(in the rows, 128 means zero)
One turn moves each row of this set onto another row. After a few examples, where does it send each row asked below?
Q_289: [100 141 106 147 143 117 112 146  90 134 108 144 151 148 118 112 151]
Q_121: [139 141 116 153 150 128 135 103 136 114 165  99 133 112 139 114 109]
Q_559: [126 151 145 125 148 117 122  88 136 121 132 105 109  93 128 137 106]
Q_226: [105 134 104 134 144 108 113 144  92 129 112 167 146 144 120 114 146]
Q_234: [133 130 147 121 114 122 146 103 148 128 146  95 120 105 129 141 107]
Q_106: [ 92 122 133 136 134 116 125 150 127 112 122 152 157 166 126 128 146]
Q_765: [118 152 120 111 106 139 134 101 113 140 124 102 118  91 141 145 108]
Q_44: [136 143 119 124 116 115 129 100 127 146 152 106 107  84 127 111  99]
Q_198: [125 132 140 113 119 141 146 103 147 126 143  93 128 114 139 146 108]
Q_162: [136 153 117 126 111 126 123 110 124 148 150 107 115  85 143 109  94]
Q_685: [ 91 143 102 141 135 107 106 143  91 129 119 161 148 142 127 103 139]
Q_415: [122 149 139 114 154 135 119  91 147 122 138 108 112  98 134 131 105]
Q_941: [106 116 126 143 133 124 132 157 124 127 122 136 158 166 116 124 154]
Q_944: [132 138 152 120 116 134 138 112 155 127 142  98 124 108 143 143 102]
Q_567: [135 156 102 138 125 131 117 110 122 138 147 119 106  74 137 109 108]
Q_514: [113 116 121 123 149 112 109 152 136 130 129 177 130 142 110 103 144]
Q_391: [126 155 131 123  98 132 136 110 115 138 125  98 126  95 149 146 103]
Q_418: [ 95 133 130 120 113 120 108 157 111 141 100 168 135 116 106 130 147]
Q_111: [126 159 147 128 153 127 115  96 141 119 133 105 119  99 143 132 100]
Q_309: [126 152 114 131 149 128 131  86 114 125 151  93 134 112 142 118 101]
Q_895: [132 142 107 117 116 133 131 103 127 148 158 104 114  91 137 107  98]
Q_150: [116 109 105 127 116 113 130 161 118 140 136 165 144 149 116 105 143]
Q_891: [113 113 111 134 107 116 126 164 117 148 145 157 151 135 106  95 136]
Q_550: [101 116 141 135 130 119 133 153 123 120 121 145 165 156 110 133 147]
Q_703: [134 131 138 126 108 143 140 122 161 125 143 109 112  94 135 146 117]
Q_929: [125 150 128 125 105 119 140  97 109 136 127  96 121  91 134 146 108]
Q_527: [108 125 125 131 152 121  97 156 142 140 122 164 122 133 104  99 147]
Q_606: [ 99 126 124 131 151 111 100 150 141 126 136 172 130 141 117  95 137]
Q_287: [107 116 124 130 136 115 131 151 115 120 118 159 155 163 120 130 150]
Q_393: [102 127 119 116 126 116 110 155 115 136 102 178 127 130 114 127 150]
Q_264: [107 123 136 130 156 113 100 151 142 129 132 169 135 130 100 100 138]
Q_35: [100 142 111 146 147 108 109 141  86 130 119 155 159 136 111 105 140]
Q_334: [124 156 139 138 153 135 122  98 137 105 123 108 118  97 139 150 118]
Q_480: [129 149 109 140  97 136 145 114 107 130 134  99 130  95 146 145 117]
Q_132: [134 145 125 140 140 111 138  89 118 125 153  91 131 109 133 119 102]
Q_655: [ 87 132 128 119 113 119 106 157 123 132 104 172 128 129 121 131 146]
Q_947: [ 96 138 121 127 128 125 103 156 113 142  93 159 126 126 111 127 155]
Q_80: [115 111 110 135 115 124 124 168 131 151 139 150 139 144 110  96 146]
Q_960: [102 116 107 130 100 115 125 164 121 141 141 160 143 145 123 102 138]
Q_683: [135 155 122 141 141 121 128  98 120 127 156  94 137 110 148 111  95]

Q_150 turns into Q_287
Q_947 turns into Q_527
Q_391 turns into Q_111
Now these:
Q_891 turns into Q_550
Q_121 turns into Q_480
Q_765 turns into Q_415
Q_44 turns into Q_234
Q_960 turns into Q_106

One turn moves each row of this set onto another row. After a few examples, where does it send each row asked below?
Q_286: [102 163 201 144 165  98 177 155 151 113 109 132  98  87 114 135 126 161
 119]
Q_614: [ 96 147 208 129 169  96 189 160 151 116 108 135 109  93 110 137 134 165
 112]
Q_204: [167 135 182 120 160 144 178 148 137 122 113 141 124 119 135 143 131  97
  79]
Q_530: [135 142 208 138 161  73 130 157 117 118 148 141 121 132 131 136 123  95
  93]
Q_665: [120 160 189 151 159  95 172 144 146 120 120 134  96  79 121 137 124 161
 125]
Q_753: [164 151 180 124 147 137 177 150 166  99 103 142 110 137 124 142 118 100
  93]
Q_954: [116 113 143 107 135 108 162 115 146 115 114 144 129 152 108 112 129 154
  91]
Q_769: [109 171 191 110 159  60 128 150 143 111 118 134  96 156 128 137 123 133
  99]
Q_96: [100 121 155 100 142 112 146 143 152 108 101 150 140 143  99 114 136 144
  81]
Q_678: [132 175 190 130 156 125 133 160 129  94 125 134 124 106 116 125 129 178
  61]
Q_85: [132 134 212 137 168  76 150 141 103 127 154 133 120 139 139 132 126 103
  89]
Q_404: [133 153 177 113 163  63 124 136 112 139 140 135 106 132 143 141 133 131
  92]
Q_467: [131 101 178 134 149 150 141 138 173 105 145 135 100 111 124 147 119 129
  90]
Q_969: [109 116 194 137 157 157 160 132 174  95 135 123  87 129 127 138 110 134
  90]
Q_455: [102 108 200 129 166 163 165 135 162 104 136 121  96 127 130 137 118 134
  80]
Q_131: [120 130 140 126 140 118 160  96 128 121 122 134 116 146 124 105 121 151
  94]
Q_515: [125 125 188 130 161  88 191 142 142 133 127 140 115  83 117 142 139 170
 116]
Q_448: [144 141 181 116 145 110 177 127 138  98 138 133 123 138 115 126 129 203
  71]
Q_60: [172 143 176 124 151 139 169 153 153 111 110 146 118 121 128 145 126  95
  87]
Q_362: [128 162 191 116 149 114 143 167 149  86 120 141 130 121 103 129 131 185
  62]
Q_510: [131 141 182 145 157  90 179 136 141 130 128 138 104  78 121 141 130 165
 124]
Q_108: [124 113 182 139 149 151 147 132 180  95 140 130  89 122 124 142 111 132
  96]
Q_421: [ 89 144 162 112 152 126 129 153 138 109  95 144 135 129 106 109 133 132
  75]
Q_762: [135 144 187 109 143 107 165 151 153  88 125 140 129 137 103 129 131 197
  67]
Q_777: [107 128 201 123 165  91 196 154 147 125 117 138 116  91 112 141 140 169
 110]
Q_942: [109  96 196 125 166 161 159 140 156 113 141 126 107 115 129 141 127 131
  74]
Q_813: [140 172 184 139 157 127 145 136 114 105 137 127 117 107 128 122 126 183
  65]
Q_896: [120 131 219 126 159  67 175 138 133 107 142 133 111 173 126 130 118 116
  98]
Q_224: [106 140 197  93 169  63 161 134 120 132 130 128 109 163 137 137 136 146
  86]
Q_830: [131 145 209 134 152  66 133 163 140 102 138 145 116 146 121 137 118 100
 100]
Q_125: [147 141 195 116 162 146 206 139 147 110 105 131 113 148 132 136 124 108
  81]
Q_431: [152 149 189 121 153 140 195 144 163  99 101 136 108 150 126 137 118 106
  90]
Q_729: [125  92 184 126 158 155 148 141 161 114 146 133 108 106 126 146 126 129
  80]
Q_414: [123 138 186 101 169  63 147 130 107 144 140 131 112 145 144 140 140 140
  87]
Q_797: [155 134 191 116 165 148 197 141 133 122 112 134 122 132 137 139 131 104
  76]
Q_484: [147 155 180 131 151 119 167 119 118 106 144 126 116 123 128 123 125 195
  69]
Q_186: [124 128 217 130 167  75 173 132 110 122 151 129 115 160 138 130 123 113
  92]
Q_576: [108 153 149 139 151 132 143 105 114 122 116 128 112 130 131 100 119 139
  88]
Q_503: [126 169 180 118 158  61 114 146 130 122 129 137 100 137 135 140 125 128
  99]
Q_948: [ 93 160 159 131 158 135 128 134 120 114 103 133 121 122 122 102 124 130
  78]
Q_705: [ 99 156 200  97 165  61 151 144 138 116 118 130 101 169 130 136 128 141
  92]
Q_836: [124 139 215 128 152  63 154 154 147  97 136 140 112 166 118 134 116 110
 103]

Q_762 turns into Q_362
Q_969 turns into Q_108
Q_896 turns into Q_836
Now these:
Q_614 turns into Q_286
Q_769 turns into Q_503
Q_797 turns into Q_125
Q_954 turns into Q_96

One turn moves each row of this set onto another row. After a few examples, where does it send each row asked below?
Q_722: [159 133 136 144 110 108 116 122 147 106 133 108 136]
Q_696: [117 127 150 144 118 113 155 132 141 144 105 165 100]
Q_426: [135  86 114  89 113 125 119 122 109 130  85 125 129]
Q_880: [174 111 145 132 160 128 128 125 134 138  91 139 119]
Q_196: [111 140 138 131  88 143 129 121  93 102 113 127 146]
Q_81: [178 119 166 113 136 112 129 127 132 123 126 135 145]
Q_787: [114 109 167 119 125 157 111 116 113 106  93 126 135]
Q_575: [171 106 142 131 125 159 101 122 124 103 111 138 120]
Q_892: [108 113 172 109 108 148 127 117 116 110 109 129 149]
Q_639: [133  94 120  88  90 117 114 116 119 130  92 133 129]
Q_816: [142 120 147 114 113 120 141 122 140 121 125 106 173]
Q_851: [114 111 177 128 128 129 148 143 134 141  78 134 135]
Q_654: [167 145 125 131 149 109 134 137 125 136 104 121 164]
Q_202: [143 109  93 116 103 125 101 165 122 126  88 133 137]
Q_982: [108 158 123 136 119 111 138 146 121 159 118 141 130]
Q_650: [121 123 147 143 146 115 157 136 133 148  90 155 106]
Q_372: [143 114 103 102  95 115 111 166 121 132  97 142 152]
Q_612: [108 111 130 136  95 136 115 149 137 116 103 176 108]
Q_743: [182 119 141 124 146 128 129 140 112 110 134 135 138]
Q_27: [170 137 152 130 121  92 127 122 148 128 127 128 137]
Q_778: [120 125 115 128 130 139  92 129 104 121  89 166 108]
Q_672: [113 100 168 139 105 148 141 142 133 124  98 151 106]
Q_201: [128 149 121 142 132 134 117 149 108 152 108 162 103]
Q_254: [125 114 137 128 146 130 121 129 101 112  55 148 138]
Q_993: [148  97 110 114 107 100 154 147 119 133  75 148 128]
Q_240: [140 113 137 131  97 114 155 119 156 129 142 134 124]
Q_386: [131 142 147 128 124 146 115 124  81 110  82 131 149]
Q_904: [107 118 138 119 145 111 137 157 129 141  76 144 157]
Q_918: [ 94 136 118 106 114 105 137 131 116 137 113 142 159]
Q_223: [125 165 118 139 126 127 123 154 100 123 114 141 158]
Q_371: [129 164 116 150 114 135 106 149 105 114 113 150 137]
Q_596: [146 100 108 127  93 101 139 140 130 127  73 148 113]
Q_804: [154 105 136 145 124 127 125 123 144 103 136 108 115]
Q_580: [169 108 126 142 146 127 136 136 126 112 139 127 111]
Q_750: [162 131 113 148  97 136 122 132 131 108 141 149 116]
Q_243: [100 117 134 124  80 120 144 123 119 101 107 157 141]

Q_596 turns into Q_202
Q_201 turns into Q_386
Now these:
Q_81 turns into Q_27
Q_696 turns into Q_371
Q_575 turns into Q_880
Q_904 turns into Q_918

One turn moves each row of this set onto another row. After a few examples, where does it send each row asked below?
Q_664: [129 112 102 125  88 140 122 143 129 142 131 124 132  93 135 108 161 106
 145 143 118 133 120]
Q_16: [128 128 161 117  73 127 127 145 129 133 145 124  94 115 116 111 130 106
 131 111 130 145 136]
Q_272: [130 125  99 126  82 143 129 143 124 121 122 132 127 102 127 130 168 103
 149 150 122 134 118]
Q_42: [119 120  96 125 164 132 131 117 141 121 133 136 168 125 120 121  96 119
 145 113 134 103 122]
Q_810: [124 117 140 131 150 125 125 135 155 117 133 122 115 143 143 125  81 140
 113 125 130 158 139]
Q_932: [124 120 135 123 150 132 126 141 140 110 136 128 105 129 127 132  73 119
 109 116 129 159 125]
Q_946: [138 129 149 114 106 127 128  95  85 123 153 115 113 135 125 140 100 131
 116 103 156 150 121]
Q_964: [125 128 123 126 200 132 144  99 123 136 111 127 120 128 121 115 133 130
 142 130 149 107 135]
Q_519: [132 130 181 123  91 133 126 141 122 129 127 127  96 128 126 136 163 123
 148 155 132 145 131]
Q_308: [125 131 117 121 195 134 140  96 112 133 105 133 114 125 107 125 125 121
 142 128 149 109 122]
Q_262: [128 140 161 124  69 128 135 143 132 112 135 130  93 132 121 131 144 113
 136 124 139 146 145]
Q_644: [128 133 158 128  64 123 120 123 138 130 125 128  99 142 125 129 133 133
 137 136 144 154 148]
Q_395: [132 117 177 116  91 129 109 135 116 158 130 123  97 114 117 118 141 120
 145 144 124 148 117]
Q_328: [119 123  94 130 159 130 127 106 145 120 122 138 170 138 123 132  97 132
 148 125 141 108 126]
Q_986: [137 138 168 122 111 107 149 121 109 113 155 105 129 161 141 123 132 147
 129  93 132 131 141]
Q_350: [119 132  96 131 161 136 139 113 144  99 123 142 166 140 123 143 110 124
 149 127 144 106 129]
Q_357: [132 121 176 123  88 131 110 125 122 150 122 125  98 127 126 131 148 133
 147 160 136 152 128]
Q_509: [125 132 143 131 145 115 134 145 155 101 121 126 117 163 134 137  91 142
 123 122 119 152 136]
Q_508: [135 126 120 118 105 152 123 127 105 132 109 137 154 134 120 122 154 123
 123 163 143  88  89]
Q_799: [125 138 120 119 191 121 143 104 114 130  97 132 119 139  99 125 129 125
 150 122 136 103 119]
Q_961: [140 114 100 121 177 134 143 111  87 117 119 138 117 119 127 134 137 124
 131 105 158 108 142]
Q_245: [139 105 109 123 180 119 140 115 102 138 123 127 129 126 139 109 138 140
 135  99 143 101 151]
Q_242: [134 120 122 120 112 161 127 129 108 130 122 134 151 121 131 115 159 118
 117 163 150  88  97]
Q_79: [140 115 107 122 168 103 132 110 101 138 100 131 135 152 123 122 134 153
 147 101 133 101 141]
Q_396: [119 129  98 126 166 137 143 125 140 102 134 139 164 127 121 131 108 111
 146 114 138 101 125]
Q_408: [134 123 126 119 107 143 123 131 115 141 111 131 162 140 124 108 157 131
 126 157 132  83  92]
Q_773: [128 121 158 121  68 121 111 126 135 151 134 123 100 126 121 110 119 126
 134 122 135 152 139]
Q_235: [133 117 128 121 115 151 128 133 117 141 124 128 159 127 136 101 161 126
 120 158 139  83 101]
Q_459: [125 135 126 125 196 120 147 106 125 133 103 126 125 142 114 115 138 134
 150 124 135 101 132]
Q_468: [142 123  98 120 164 117 136 107  86 118  96 142 121 145 112 147 133 138
 144 107 147 108 133]
Q_671: [132 127 181 116  94 131 124 151 116 137 134 125  94 115 117 122 156 111
 146 139 121 140 120]
Q_487: [139 141 157 110 102 106 137 116  89 117 145 113 121 154 113 135 110 133
 129  86 128 136 115]
Q_439: [131 126  98 129  75 131 122 134 131 129 108 131 134 122 127 131 166 122
 156 156 119 136 120]
Q_586: [137 126 160 126 114 128 139 100 105 120 163 107 121 141 153 129 121 145
 116 110 160 146 148]
Q_965: [129 113 101 128  80 128 115 133 137 151 117 123 139 113 135 110 159 125
 153 151 114 134 122]
Q_48: [126 135 138 123 144 122 135 150 140  93 124 132 108 148 118 144  83 121
 119 113 119 152 121]

Q_395 turns into Q_357
Q_986 turns into Q_487
Now these:
Q_459 turns into Q_799
Q_350 turns into Q_396
Q_245 turns into Q_79
Q_508 turns into Q_242
Q_509 turns into Q_48
Q_664 turns into Q_965
Q_644 turns into Q_262

One turn moves each row of this set onto another row. After a few examples, where does it send each row asked below?
Q_973: [147 121 136 118 122 148 119 129 123  99 131  94 129 153  94 135]
Q_142: [128 131 106 165 146 146 113 139  81 132 121 139 119 113 126 141]
Q_351: [ 94 144 172 125 130 131 138 126 138 135 132 137 120 128 123 142]
Q_41: [104 132 168 181 120 130 118 113 139 120 127 125 119 160 136 136]
Q_137: [105 136 162 110 142 129  99 124 137 110 140  97 117 133 118 131]
Q_261: [102 131  71 146 144 115 119 125 130 127 133 114 170 159 129 138]
Q_212: [106 151  80  99 111 135 118 107 123 109 149 108 124 132 137 119]
Q_693: [ 96 119  79 185  95 142 134 117 123 116 141  96 139 131 131 131]
Q_903: [ 94 136  73 145 148 109 111 126 134 128 137 112 166 153 133 139]
Q_822: [ 88 156 105  99 123 132 126 103 133 126 148 113 127 127 153 119]
Q_249: [112 137 121 164 153 141 109 137  88 138 124 141 118 107 135 140]
Q_172: [115 132 132 173 106 122  84 117 133  97 132 109 103 164 119 134]
Q_539: [ 93 132  90 149 151 115 131 124 137 138 132 120 177 153 139 137]
Q_983: [ 91 119  95 189 101 147 150 114 128 128 138 103 148 131 138 133]
Q_98: [ 87 138  86 142 152 109 118 123 139 134 136 118 168 150 140 138]
Q_598: [132 124 131 181 102 137 106 119 129 100 126 115 115 173 112 135]
Q_78: [120 138 113 116 106 125  95 133 123  98 137 114 100 138  90 142]
Q_498: [139 121 163 124 133 156 142 127 128 114 127 105 139 150 105 135]
Q_824: [ 68 131 100 180 107 130 124 113 135 126 147  98 131 118 148 131]
Q_318: [103 130  79 150 149 120 132 124 131 133 131 118 178 157 132 141]
Q_549: [127 130 136 109 128 134  91 128 128  96 139  90 113 142 100 132]
Q_276: [122 135 101 162 147 139 101 139  82 128 123 136 114 109 125 141]
Q_321: [126 124 154 186 112 142 127 116 132 112 122 124 125 171 122 135]
Q_638: [ 81 126  82 178  99 134 117 116 129 115 147  93 131 124 137 130]
Q_390: [ 96 152 120 108 126 145 156 101 131 135 141 125 141 132 155 121]
Q_645: [113 131 178 118 143 141 129 124 137 121 133 107 131 138 121 133]
Q_849: [145 128 118 128 104 146 134 133 116 105 124 123 120 152  83 144]
Q_695: [ 74 126 108 186 109 140 144 113 133 134 143 105 142 121 149 132]
Q_936: [ 98 136 156 174 118 121  90 113 141 110 135 116 105 155 135 133]
Q_385: [127 140  77 108 108 151 142 109 118 113 138 111 138 145 126 121]
Q_746: [122 134 116 166 148 145 119 137  83 138 122 143 122 111 132 140]
Q_694: [ 90 149 146 113 123 116  97 129 136 115 141 122  97 123 116 140]
Q_400: [129 130 155 134 119 149 161 129 125 127 122 138 134 146 104 144]
Q_554: [113 139 110 160 150 137 100 137  85 131 126 138 111 105 131 141]
Q_553: [122 141 101 114 116 158 167 105 123 127 135 121 150 144 139 123]

Q_142 turns into Q_746
Q_822 turns into Q_212
Q_849 turns into Q_400
Now these:
Q_695 turns into Q_824
Q_318 turns into Q_539
Q_137 turns into Q_549
Q_936 turns into Q_172

